(in the rows, 128 means zero)
One turn moves every row onto another: examples first, then more rows asked
posit: [134 150 123 143 141 108 136 108 121 144 182 124 162 140 111  83 145 119
 140 141 156 153 121  86 142 113 136 100  99 144  92 111 122 126 139 154
 152 113 152 110 128 138 150 179 123 110 128]
Fur: [147 102 102 140 121 129 113 129 103  93 120 136 147 134 142 105 149 119
 137 136 148 129 137 127 126 118 150 178 154 122 115 138 140  92 133 116
 136 132 117  90 121 133  91 119 122 102  94]
ronal: [140 114 145  84 134 110 153 114 118 121 149 100 150 139 163  89  95 114
 125 136 155 132 143 147 156 131 104  86 136 171  92 122 135 137  98 123
 159 130 126 114 146 119  95 119 170 117 137]
Leru: [ 96 124 124 135 133 111 154 158 131 101 144 139 137 130 121 117 150 107
 119 108 121 113 126 161 117 161 188 161 165 128 125 122 145 138 109 111
 142 101 142 108 119 139 112 110 154 121 138]
bote: [ 93  94 121 144 129 104 164  93 122 112 178 103 141 134 147 147 129 111
 187 134 181 162 142 121 125 111 125 152 128 127 101 150 135 135 119 115
 119  97 149 111 163 142 131 164 120 162 115]
tos: [ 86 132 103 138 143 118 133 145 130 158 157 122  97 149 140 145 155 127
 147 168 139 102 109 130 150 134 143 115 150 135  98 122 123  86 112 110
  78 134 131 115 132 150 113 143 149  92 112]
poduz: [100 138 167 120 142 148 111 142 117 117 142 132 144 111 153 129 130  80
 130 138 154 121 164  97 142 118 133  89 128 164 109  87 146 153 122 143
 148 100 160 143 141  88 126 144 161 135 113]
sez: [125 135 100 118 123 100 162 107 106 154 128 110 105 152 147 148 138  85
 138 152 164 124 160 117 145 102 155 121 143 129 120 141 138 141 152 120
 151 114 114  96 130 187 137 115 151 161 144]
Mamuf: [ 97 154 143 131 115 134 113 146  98 115 146  88 104 106 177 164 128 148
  87 115 151 109 132 150 122  97 149 116 139 144 113 130 124 143 140 128
 137 137 140 116 143 113 115 101 132 156 147]
bezoz: [151 151 122 131 131  90 131 101 105 129 177 130 170 123 117  83 150 107
 125 134 144 164 110 104 157  96 123  91 129 144 100 112 137 120 108 138
 160 116 162 131 142 116 150 151 138 130 107]
Suf: [ 93 118 161 115 116 104 134 111 135 165 175 115 111 151 125 117  92 118
 150 137 146  96 149 141 131 100 141 149 145 122 147  96  95 124 147 120
 118 101 148  93 145 139 160 150 147 141 128]
bezo: [ 89 157 125 151 123 123 138 135 129 144 135 140 105 132 134 144 126 116
 162 127 120 186 135 154 118 135 122 129 149 128 107 134 121  95 121 120
  78 132 154 100 167 132 117 104 129 130 111]
Fug: [119 130 106 117 106  89 130 149  83 126 137  97 133 116 142 144 146 162
 147  93 134 135 107 142 135 102 118 105  95 141  82 142 112 136 124  89
 131 126 119 113 147 141 101 130 112 118 148]
sabad: [ 88 140 110 123 170 104 140 139 116  88 168 125 137 139  84 124 127 120
 118 128 119 122 144 120 130 105 138 155 146 121 109 142 169 118 153 125
 105 101 136  92 109  94  91 126 125 132 104]
Dovu: [ 97 125 172 104 132 163 123 134 130 135 143 130 129 138 140 127 130  84
 114 158 170 112 165 115 111 127 124 108 122 150 105 113 159 160 128 121
 160  94 149 145 114 117 145 151 151 145 110]
povo: [103 169 156 115 118  95 105 159  91 132 162 107 125 117 144 149 148 168
 122 132 142 109 106 135 129  81 140 142 137 119  82 119 154 118 114 116
 144  98 142 130 151 124 140 171 118 134  97]
Mezov: [121 125 116 131 147 113 146 120 119 145 129 129 109 140 122 165 147 120
 101 131 168 112 140 150 127 152 121 129 167 122  94 156 161  80 128 108
  96 144 153 136 161 137 135 121 130 159 102]
kot: [150 112 141  99 128 124 166  89 133 110 156 109 125 161 169  98 104 126
 136 120 158 163 138 157 125 126 115  93 129 167  94 114 131 155 121 130
 164 133 133  86 147 126 117 104 149 131 118]

Mezov turns into tos
ronal turns into poduz
Mamuf turns into povo
Where do these go?
bote turns into sez
sabad turns into Fur
Dovu turns into posit

One turn moves every row onto another: examples first, then more rows asked
Sazu: [140 188  83 137 125 128 156 142 137 131 149 111 102 161 153 130 110 160
 153 158 167 133  90 106 166 142  97 136 140 117 131  72 115 113 163  67
 138 155 111 124 134 132 134 130 173 100 122  82 118 126 121 126 143  98
 143  93 138 136 128 120 114 108]
Bak: [111 146 116 123 115 150 191  90  99 106 182 110 133 125 129 122 102 119
 131 138 141 139 131 122 158 161 151 100 120 165 148  74 102 132 164  92
 127 173 122  97 118 135  95 156 180 115 175 136 155 174  99 139 127  83
 143 154 122 161 120 150 119 146]
Fenir: [145  94 131  96 129 127 157 116 169 113 159  97 137 123 169 159 127 137
 143 130 144 125 112  89 138 140 163  92 144 154 121 115 105 139 146  72
 116  97 150 113 134 125 102 137 157 108 124 119 150  87 112 176 106 114
 129 139 144 159 125 147  92 135]
pez: [161 134 127  85 162 117 175  77 134 135 173 105 129  94 163 146  97 150
 147 173 137 118 128 129 148 181 109  92 133 150 112 115 121 134 174 132
 112 156 126  92 106 153 158 171 151 106 128  95 109 167 105 158 126 104
 184 136 103 166  98 168 122 140]
Lur: [148 161  98 172 131 153 177  87 122 118 174 138 113 157 140 149 102 126
 113 151 168 143 107 126 137 142 108 125 140 143 122 138 145 140 137  97
 155 127 110  78 147 115 123 137 175 105 135 137 123 148  69 133 140 137
 112 130 106 140  83  82 124 138]
banep: [ 90 162 110 136 164 104 126 118 109 153 144 136 137 117 134 157 121 147
 102 150 119 142 118 106 111 122 123 130 143 116 137 154 110 145 145 121
 120 115 137 120 105 115 143 181 144 125 142 149 159 141  83 141 142  81
 170 105 117 143 103 126 113 134]
rigag: [160 123 134 104 142 132 166  94 172 140 141 120 127 116 153 148 120 103
 135 160 135 140 111 152 132 114  94 112 164 147 117  97  93 115 166  78
 139 122 151  95 137 152 138 151 141 141 112 130 139 102 102 174 108 147
 153 133 138 132 135 127 124 101]
tefet: [152 127 116 105 127 137 158  88 161 153 119 118 115 105 130 131 129 120
 137 148 126 130 133 165 132 112 106 117 146 159 126  85 107 123 151  95
 138 115 132 113  95 149 127 141 119 143  99 135 131 123 116 177  95 129
 173 137 137 129 142 114 134 104]
sil: [165 123 133  96 103 128 147 123 158 102 125  78 146 148 136 160 128 132
 148 153 134 124 123 101 158 117 165  94 130 157 113 123 122 148 128  77
 121 100 100 131 115 131 130 131 139 121 107 129 126 134 111 141 114  84
 129 120 156 144 157 152 129 120]
Gosar: [127 147 112 121 128 142 138 116 171 151 169 108  94 168 157 119  98 123
 110 171 157 134 113 118 187 128 143 110 125 130 118 111 164 156 159 112
 136 128 108 150  75  93 118 129 206 121 156 131 127 150  79 106 162 109
 121 107  91 162  97 133  96 131]
Dul: [154 125  96 142 164 115 130 113 133 142 120 150 132 128 106 132 105 108
 127 153 130 145  88  98 155 121 125  93 109 140 138  81 112 147 151  83
 105 118 133 143 142 142 162 123 129  99 118 135 119 111 136 135 118 104
 131 121 134 130 114 150 108 153]
kozit: [101 161  95 121 106 131 180 103 107 124 173  85 141 111 138 134 107 124
 120 147 130 140 111 137 139 165 146  99 140 170 138  95 116 139 122 109
 142 151 126 107  90 137 115 173 174  88 182 124 160 177 109 129 127  65
 150 161 123 167 135 144 125 158]
suvi: [150 138 131  95 136 123 149  89 162 157 120 102 132 113 134 158 119 105
 145 162 142 130 113 154 124 108 115 104 163 144 113 120 111 115 151  86
 143  98 142 127 103 152 164 142 149 132 104 130 142 125 116 153 125 123
 162 139 148 123 151 117 132  97]
sud: [165 109  85 134 141  99 145 132 143 155 122 132 126 117 106 144 117 120
 112 153 115 132  86 105 110 128 112 109 150 153 129 116 130 146 142 110
 123 131 128 136 142 138 144 137 137 100 133 117 133  76 141 143  94  92
 141 118 134 147 116 169 133 158]
rozol: [156 130 112 110 138  99 180  87 129 165 179  95 118 109 151 160  93 143
 154 183 134 138 119 144 152 191 128  87 157 159 114 129 129 136 157  94
 108 159 137 112  91 154 142 156 150  88 116 111 122 164 107 155 120  99
 193 129  97 176 113 166 129 145]
kuf: [120 151 128 104 114 136 188  93 115  99 163  92 151 125 141 139 106 122
 123 159 145 131 114 117 134 155 137 103 135 156 126 113 102 126 155 124
 143 163 111  78 124 142 120 176 193 107 194 109 160 173  96 130 142  66
 138 153 126 150 123 167 134 141]
tum: [137 129 106 131 106 122 166 127 178 156 176  98  92 163 178 124 107 145
  84 154 151 129 112 130 157 137 106 122 155 139 106 117 164 148 156 129
 145 139 106 132  97  85  96 146 208 106 165 109 135 123  81 137 131 111
 125 109  84 184  94 141 105 146]
veme: [106 153  99 161 139 117 145 113 100 166 148 135 134 149 133 150 128 151
 106 133 119 145 144 120 128 123 115 128 132 119 146 129  99 152 165 110
 104 141 112 125 130 115 111 159 143 124 126 166 163 159  89 169 113  94
 180  94 114 137 114 131  97 139]
gek: [165  97 134 109 126 164 204  87 154 116 146 113 118 134 145 138 160 142
 141 153 135 127  96 138 137 153  97 111  97 136 113  96 139 121 175 138
 111 121 140 114 154 103 104 147 156 124 177  98  91 129 118 137 108 109
 144 136 129 130 112 165 131 128]
nuso: [121 167  79 164 111 155 164  85 128 160 151  97 106 141 146 105 136 124
 123 167 127 135 104 143 131 139 127 127 126 151 118 135 140 176 137 118
 151 114  99  81 142 110  99 112 152 106 140 133 125 166  82 152 107 115
 148 107 100 134  83 109 134 144]
Butod: [151 135 104 122 115 111 161 127 174 146 167 121 107 149 170 117 110 147
  94 149 164 127 131 138 165 124 113 120 152 129  85 116 156 156 176 161
 143 154  98 120  78 110 106 138 196 112 185 123 132 150  82 136 115 121
 114  99 109 176 117 143 110 128]
kog: [135 178  79 100 132 131 157 130 149 134 137 123 102 130 131 134 109 178
 152 139 156 105 108  95 125 150 107 147 149 113 148  85 138  97 168 118
 154 153 112 130 106 133 128 136 175 107 128  77 124 114 133 116 147  90
 147 112 135 132 116 113 117 109]
boli: [118 167  61 121 131 132 146 141 149 158 144 104  85 127 157 111 128 163
 158 160 147 121  86 108 136 152 119 144 146 127 141  81 117 132 165  92
 145 152 124 118 117 129 101 126 171 105 141  71 133 102 132 147 120  91
 166  92 128 135 112 136 108 117]
siro: [164 110 114 128 145 104 156  96 133 140  93 150 143 127  97 143 112 140
 115 128 144 118 113  92 122 125 105 105 118 131 119  98 113 115 169 121
 109 121 110 129 153 136 150 129 144  95 119 110 128 104 139 156 116  94
 132 131 131 127 110 156 128 150]
bim: [130 162 119 151 155 129 143 123 103 135 149 144 143 149 125 178 120 133
 105 147 123 141 134 103 126 119  98 129 151 117 132 142 104 139 167 122
 127 150 102 105 139 121 125 192 156 150 145 158 141 131  78 149 136 100
 151  91 123 153 102 144 115 132]
Gozu: [180 126 111 106 154 125 168  87 119 127 185 123 114 114 138 153  85 139
 154 182 148 133 144 139 170 173 125  91 129 162 129 109 131 144 166  97
 107 178 117 109  89 158 154 157 149 119 118 119 111 175 102 146 123 105
 188 130 107 158 119 158 118 133]
Nen: [127 130 116 130 119 105 157  99 169 154 143 137 104 157 157 108 102 155
 110 148 180 137 134 131 184 131 141 114 128 119  88 111 144 142 184 133
 124 138 108 125  58 111  96 115 190 102 172 127 140 169  76 136 138 118
 115 106  96 158 109 129 111 122]
fod: [126 154  98 128 139 153 159  79 122 138 165 114 108 113 133 122 115 133
 122 146 159 107 123 116  96 132 140 130 136 140 126 169 166 156 150 140
 154 106 120 101 132 108 136 115 194 120 150 125 136 152  86 126 138 112
 140 132 114 121  88  91 128 130]
Rup: [160  99 101 130 128 167 181  88 132 127 154 134 103 136 118 146 142 141
 148 146 158 143 109 151 158 151 126 100  86 149 135  90 159 130 139  97
 102 112 150 158  91 108 120 133 155 112 160 127  98 149 128 121 114 105
 156 155 134 117 141 123 107 130]
teni: [160 114 109  87 121 137 153 112 180  87 131 120 142 124 149 152 127 157
 126 127 121 123 127 104 147 135 141 107 121 160 137  83 119 135 114 116
 135 103 108 101  93 134 106 163 105 111 111 125 126 112 110 158 102 104
 121 150 138 156 122 126 108 141]
Kurov: [122 157 110 122 135 115 145 119 177 161 170 120 105 140 167 115 102 130
 113 158 152 140 108 130 185 134 138 108 150 122  89 106 152 156 173 139
 139 128 126 134  64 110 111 132 185 110 178 139 125 151  78 115 140 127
 105 103 105 187 101 133 108 132]
fas: [154 114 109 126 119 137 191 103 166 144 147 101 123 147 141 177 146 130
 147 180 131 159  55 152 138 165 113 101 134 141 111 130 154 119 122 102
 123 103 164 137 115 117 123 156 156  84 173 107 108 127 120 108 130  99
 140 142 126 137 129 150 130 140]
Tek: [128 132 116 120 115 132 157  94 169 144 133 115 101 162 165 105 114 163
  93 149 169 119 136 123 175 130 116 123 109 129 105 101 152 138 165 145
 136 126  81 125  75  91 100 138 197 108 157 102 127 158  81 144 147 102
 132 118  81 151  87 132 104 134]

fod turns into Lur
Sazu turns into boli
Where do these go?
Butod turns into Nen
Rup turns into fas
bim turns into veme
Dul turns into sud
Bak turns into kozit
rigag turns into tefet
Tek turns into Gosar
sil turns into Fenir
pez turns into Gozu

